Each path below is one point turned by a fixed rotation once a step. After each direction that follows a path, write how fast that rotation turns it, in degrees each step (0 if it stays still).
Each turn is a multiple of 5 degrees from 10 to 175, or 0.
Each row of a path follows its step; steps can be skipped.
Path 1:
step 2: [  9  -6  -3  -5  14 -18 -13  12  -6   7  -3   7 -17 -14  18  20  -1 -30
  -4  -6  31  16  12   7  13  -1 -22   4  18  18 -25 -16  30  -9   6  -9
  18  -2   6  -2  24   9   9]
step 3: [ 11  -3   4  22   0 -11  20 -16  39  15 -12   4  -2   7 -15  -2   8  13
 -14  12 -23  -9  22  36 -18  21 -16  11  -7  12  -1 -13  23   5  -3   2
  -3  -3  -3  -2   5  -8  11]
step 6: [-12  15   1   6   4   5  45  -9  -6  16 -19   4  16  -8  -3  -4  -1   2
 -15   4 -33 -10  15  13  -8  -3  -3  33   4 -14 -27 -14  24   4  -1  -3
  -3  -4   4   2  18   7 -18]
step 12: [-17 -36  35  13  -4  -5  13 -27  10  33  -2  12 -18  -7  13   1 -10  10
  -9  19   5 -22  11  10  -9  12 -10  -4   9  -1 -18  11   1 -12 -13  -1
   3 -10  -5 -17   3   9  16]
step 18: [  3   2 -11  -5   7   4   8 -32   4  -2   0 -11  -1  -5   1  31  17 -14
 -14  23  14  13  -1   2   3   5 -13  23  10 -16 -42  11  24 -16 -19  15
  -4   4  17  -6   3  -8 -14]
step 22: [-19 -11  -8 -15 -10   1  -1  17 -14   1  -6  23  25 -14  12  10  -1 -10
 -21  -9  12 -25  31   3  -5   7   7  -4  22  -1 -19  -8   6  23  -3  -4
   6 -19 -17  14  13  18 -25]
step 24: [ -4   6   7   5  -5   6  13  -2  15  20  15  36 -30 -10  -5   4  -5  -7
  -6  13 -28  14  10  22  -2  -1 -17  22   2  -9 -21 -19  21  -5  13 -11
  15 -23   2  -4 -13  17  -5]
[ -6 -12  -2  -4   7   0 -10  -2   3   6  -8   0   1  -9   0   0  -6  -2
  -3  -7   6   1 -10  -6   5   3  -6  -2  -1   3   0   4  -3   3  -6   5
   1   0   4  -2   7   3   5] | 140
[  1  11   6  -3   1  -2  -5   6   3  -3   0   8  13  -9   8   7   1  -4
   4  -3   0   3   3  -1  -2   2   4 -10   3   1   7  -1   6   0   2   3
   4  -2   1  -7  -1  -1   4] | 125
[  4  -3  -5   2 -11  -5   2 -14   5  -6  -4  -7  -8   1   3   7   0   2
   2  -4   7   2   1  -3   2   8   9  -5   3   3   5   5   8  -1  -1   3
   0   4   0   1   0   0   1] | 160
[-12   1  -5  -2  -5   4  -3   4   5  -1  -5   9   1   5  -1  -7   3   2
  -4   0   5   5   7  -2   0   2   0  -1  12  -3   5   2  -6   0   0  10
  -7  -4  -2   9  -4  -2  -4] | 120
[  2   5   3   1  -4   4   0   2  -4   5 -11  -9   1  -6  -7  -3   5   2
  -1  -5   1 -15   8  -3  -5   2  -1   4  -6   0   6  -3   3  -3  -1   7
  -4  -5  -4   0   2   1   5] | 130
Path 2:
step 5: [ 26  -7  14  -6 -34  -5   2   4  14  -2 -11  -4  17  15 -24 -20   5  44
 -15 -13   1   7  19   7   8 -22 -23 -11  -5 -20  27 -11  10   8   4   6
  -5  21  18   6  -6 -16  -6]
step 8: [-25  -2 -16  -5 -13  14  16  -5   9  21   4   0  -2 -22  -9   5 -25  32
  15  -3  -7  -4   8   0   4  -2  -2   1  -2   1 -36  13 -13 -17 -11  -9
  -1  12 -48  36  -2   0   0]
step 14: [-19  -2 -18 -18   0  23  15  19  -2   1  28  -7   0  -9 -13   2 -17  -8
 -15   3   0  -7  -8  22  -4  -9  -9  -7   1   8  -1 -27   6   6  -6  39
 -30  15  16 -30  -6  24 -26]
step 16: [-10  -4   1 -13 -16  -4  -1  15  40  -2  20 -12 -20   5   2  -1   4   6
 -26 -13  29  -9  16 -19  19 -13 -20  26  22   4  -9  -8 -27  -4   1  32
   8  12 -21 -10   2  -5   6]
step 19: [ 10  14  11 -12  10  -5  19 -12 -21  -5  24  -1   2  -6  -6  -2  -2  -4
  15 -23 -21 -21   9  19   1  20  29   3  53  17 -12  -8   2 -24  11  -9
   1  -3  -9   9  -2  26  -9]
step 23: [ -3  -2 -11  11 -18  -4  -7  11  -4  32 -14   0 -20 -10 -16   2  -9  20
 -29   9   0 -23 -12  28  27  13 -10   2  -5  22  -3  -7 -14  26 -16 -27
  -4  10 -28  -4 -19  -5  16]
step 28: [ -7   2 -18   7 -20   5   2 -10 -24   1  26  10   1  24 -18  -5   4  40
   0  22  -1  29 -17 -14   9   4  15  -2   7  -2  -5   5  12  -6   0  -3
  28  -1 -32  26  24 -14   8]
[-3  3 -1  8 -4 -1 -3 -1  4  0  0 -1 -1 -6 -2  1 -7 10  1 -2 -4 -3 -3 -7
 -3 11  0 10 -1 -9  3 -3 -7  0 -1  4 -7  7  8 -8 -3  1  6] | 40
[ 11   4   4  -2  -1   1   2   3  -9   6   4  -6  -3   0   0   1   5  -6
   2  -6   7  -3   2  -8  -7   2   0   3   5   9  -3   3  -3   4   5  11
  -2   1   0 -10   0  -1   3] | 20
[ 3 -3  1  4  3 -3 13 -1 -3  1  3  7 -8 -6 -6  4  1  2  2  9 -5  3 -9  0
 -2  1  3  5 -6 11 -3 -1  7 -4 -5 -1 -3  6 -6  1 -5 -1  5] | 70
[ 2 -5 -3  7 -3 -2 -5  2 -3  2 -5 12  6  1 -4  3 -7  5  4  0  0 -5  2  1
  6 -6 -1  0  0 12  3 -6  6  6  4  3  2 -7  7 -9  0  3 -1] | 40
